One turning vector, and how many steps it has turned
The counts run from 0 to 243.
[118 114 125 163 131 155 130 102 172 158 132 139 115 113 116 140  98  90
 118 123 138 128  84 121  89 154  98 128  52 148 120 144 164 121 111 159
 115] => 135
[120 138 132 156 116 140 112  85 107 117 171 138 126 106 104 177 136 105
 128 179 125 131 106 158 148  83 124 185 111 108 151 125  92 158  97 109
  96] => 156
[146 159 178 147 107 150 141 158  93 103 176 174 167 136 138 153 104 101
 147 162 163 122 141 147 119 139 119 137 123 112 124 122 123 109 100 184
 140] => 209
[115 124 133 143 119  93 132 149  85 132  74 154 166 160 166 126  69 127
 177 162 142 168 136  95 101 126 118  97 150 127  98 109 140 129 103 163
 143] => 54
[ 96 125  92 171 163 131  98  76 151 154 110 140 116 129 117 181 100 122
 164 111 144 150 121 121  74 143 100 173 144 143 110 128 163 123 135 119
 109] => 137
[ 92 127 140 135  88 141  64 174 136 115 130 131 176 148 157 106 124 125
  72 177 120 148 115 119 106 110 121 144 121 124 134 177 120 135 105 168
 126] => 58
[157 140 109 166 120 146  88 127 156  88 135  94 120 110 104 169 161 111
 136 132  87 167 171 157 154  90 134 142 134 124 142 186 150 138 118 128
 131] => 92
[143 157 106 199 124 116 150 113 103 133 136 151 121 113 122 101 135  99
  78 110 103 137 171 126 162  93 142 104 102 172 124 179 145 129  82 149
 135] => 82
[143 115 143 131 137 162  66  96 150 157 112 148 150 126 164 119 115  98
 171 163  81 136 161 180 126 123 167  87 152 151  90 135 111 117 150 141
 122] => 38
[ 98 121 144 154  96 164 127  99 131 118 141  97 127 140 153 152 121 124
 166  81 153 143 139  90  88 132 125 206 101  98 136 126 135 105 157 108
 105] => 139
[112  96 164 124 105 175 158 140 123 160  82 114 153 158 160  94 136 109
 134 119 107 135 109 127 150 141 170 116  83 131 104 140  74 146 146 132
 115] => 35
[ 99  93 151 101 139 130 101 110  93 142 143 145 125  97 145  86 164 127
 143 103 117 137 181 154 144 116 156 165 129 150 119 116  71 101 124 128
  79] => 173
[104  85 115 114 130 118 120 117 106 147 153 103 144  92 115 175 193 113
 175 139 164 144 170 153 126 127 112 190 125 144 115 102 154 127 108 154
 122] => 168
[ 88 116 147 114 100 136 121 183 139 152  90 150 107 118 121 104  80 155
 171 106 146 116 104 127 100 167 101 140 133 137 133 167  84  90 103 140
 118] => 119
[124 103 103 139 103 130 113 136 121 137 131 180  92 119 136 103  91  93
  87  94 112 139 137 131 169 158 129 102 152 140 148 177 119 127  66 116
  93] => 112
[110 158 156 130  86 142  80 175 134 104 159 140 176 176 164 130 110 131
 115 187 146 139 132 130 104  94 118 135 143 115 122 179 114 137 141 154
 120] => 57
[142 123 101 161  99 140 125 120 129  89 117  89 128 120 125 158 170 108
 137 113  81 168 147 129 164 115 141 149 120 125 153 179 165 154  94 133
 163] => 93
[129 158 159 154 120  93  94  96 119 162 112 160 141 151 152 116  99 138
 123 155 134 122 156 133 137  93 129 135 172 161 145 140  59 150 162 172
 107] => 67
[101 122 136  97 127 109 119  97 123 174 126 127 117 140 164 145  94 147
 186 172 141 112 156 161 144  65 116 142 137 146 142 112  95 160 147 111
  93] => 161
[ 85 135 108 153 141 143  96  81 111 144 127 156 107 133 154  79  65 113
  94 100 101 151 118 114 100 106 125 138 117 125 139 141 114 120 110  96
  82] => 142
[106  94 158 145  93 184 151 128  99 149 104  97 172 160 165 128 181 105
 160 123 108 131 125 126 145 134 176 159 120 121 107 141  85 140 144 119
 134] => 34
[111 139 120 178 114 142 151 103 105 124 159 136 124 114 163 156  84  92
 135 165 137 125 121 115 132  79 117 127  80 118 114 143 205 142 109  96
 119] => 146
[130 152 139 173 116 104 113 123 122 154 144 111 152 125 100 146 172 136
 139 130 154 136 181 125  96 155 101 179 116 167 120 126 109 121 124 204
 153] => 74
[103  98 162 197  76 152 121 122 115 176  80 118 139  94 171 148 127 101
 135  93 111  97 108  88 142 147 125 153 136 143 126 134 115 120 145 122
 126] => 128
[130 168 163 125 104 135 110 158 145 102 138 143 166 179 155 147  87 147
 175 183 164 143 149 116 107  94 113 126 136 103 106 144  94 122 144 148
 117] => 56
[103 123 141 100  99 137  99 112 111 165 167 114 134 131 185 122 137 147
 165 171 124  98 159 168 141  68 111 165 125 150 146 126 116 158 136 113
 120] => 162
[104 120 144  72 153 152 118 135 160  86  93 137 143 118 118 113 144 149
 208 115 108 179 147 167 118 101 155 133 109 112 120 140 102 105 130 140
 113] => 184
[133 154  99 189 145  94 145 105  80 146  98 145 124 104 124 116 115 127
 126 106 100 149 171 125 135 111 126  97 124 178 120 148 152 127  79 154
 158] => 83
[120 100 136  76 135 120  83 134  95 140 135  91 110 128 138 145 139 115
 136 105 178 152 167 172 128 126 154 179 121 131 136 117  86  99 139 137
  76] => 15
[137 156 172 172 117 129 152 184  97 123 160 166 170 142 131 162 105 100
 114 158 171 112 113 139 128 142 102 122 113 137 113 162 138 125 123 180
 130] => 210
[156  98 138 130 107 188 136 128 159 121 138 124 169 143 160 133 140  76
 174 161 124 140 148 145 122 149 144  91  74 126  90 125 165 132 120 170
 155] => 40
[126 118 140 117 170 143  69 115 164 129 145 176 144 147 117 142  93 111
 138 154  90 142 142 189 108 144 108 103 130 139 100 133 122 124 137 177
  93] => 196
[134  99 141 137 152 148  59 132 142 113 148 151 156 139 126 162 138  90
 143 148  90 148 153 183 112 143 117 131 149 125 111 118 150 119 132 185
 117] => 197
[101 104 140 144  84 167  75 157 184 109 118 135 118  88 144 145 138 101
 125 118 133 134 102 129 136 113 140 146 149 131 149 207 166 107 125 125
 107] => 122
[110 100 166  98 130 150 139 153 143 130 116 144 137 185 151  87  93 118
 140 132  78 136 116 147 130 148 113  98  66 123 117 132 111 147 140 186
 120] => 194
[118 121 136 171  71 117 157 123  89 123  92 127 179 154 139 149 154 122
 122 141 136 155 109  83 149 121 139 174 124 125 172 128 117 167 111 182
 154] => 64
[147 147 117 134 138 102 109 149  88 137 100  61 111 130 117 172  93 150
 192 120 140 173 161 151  90 130 123 142 126 126 109 144 106 106 116 136
 157] => 243
[118 135 144  63 137 162 132 164 139 144 133 140 127 140 126 114 125 150
 186 162 164 129 133 183 111  97 147 125 114 138 102 175  73 108 125 118
 115] => 26
[143 125 134 117 142 146 163 111  53 153 145 163 122 113 111 132 126 106
 167 130 155 145 141 168 140 137 156 144 124 136 109 113  69 109  60 134
 118] => 20
[101 111  99 100 131 120 154 145  90 179 144 108 114 184 115 162 123 118
 113 137 169 137 106 158 134 132 104 150  77 152 118 158 135 162 113 136
 100] => 12
[141 172 143 127 140 143  68 111 140 172 143 140 129 142 145 125 114 128
 112 132 131 108 162 177  85 105 117 139 132 178 140 170  99 107 168 174
 138] => 226
[122 117 152 113 134 154 141 116 147 163  76 143 140 164 144  87 106 107
 128 129 101 136 117 134 154 120 170  78  93 145  94 145  71 144 154 132
  92] => 36
[121  98 106  80 118 144 128 122 110 124 150 131 125 139 160 124 153  81
 103 123 169 151 138 167 172  79 177 141 108 132 152 170 165 131 107 113
  84] => 17
[ 93 100 138 134 121  82 161 109  78 163  70 110 109  96 139 141 102 119
 141 134 137 139 106 127 147 103 128 137  83 133 147  87 105 176 112 139
 104] => 159
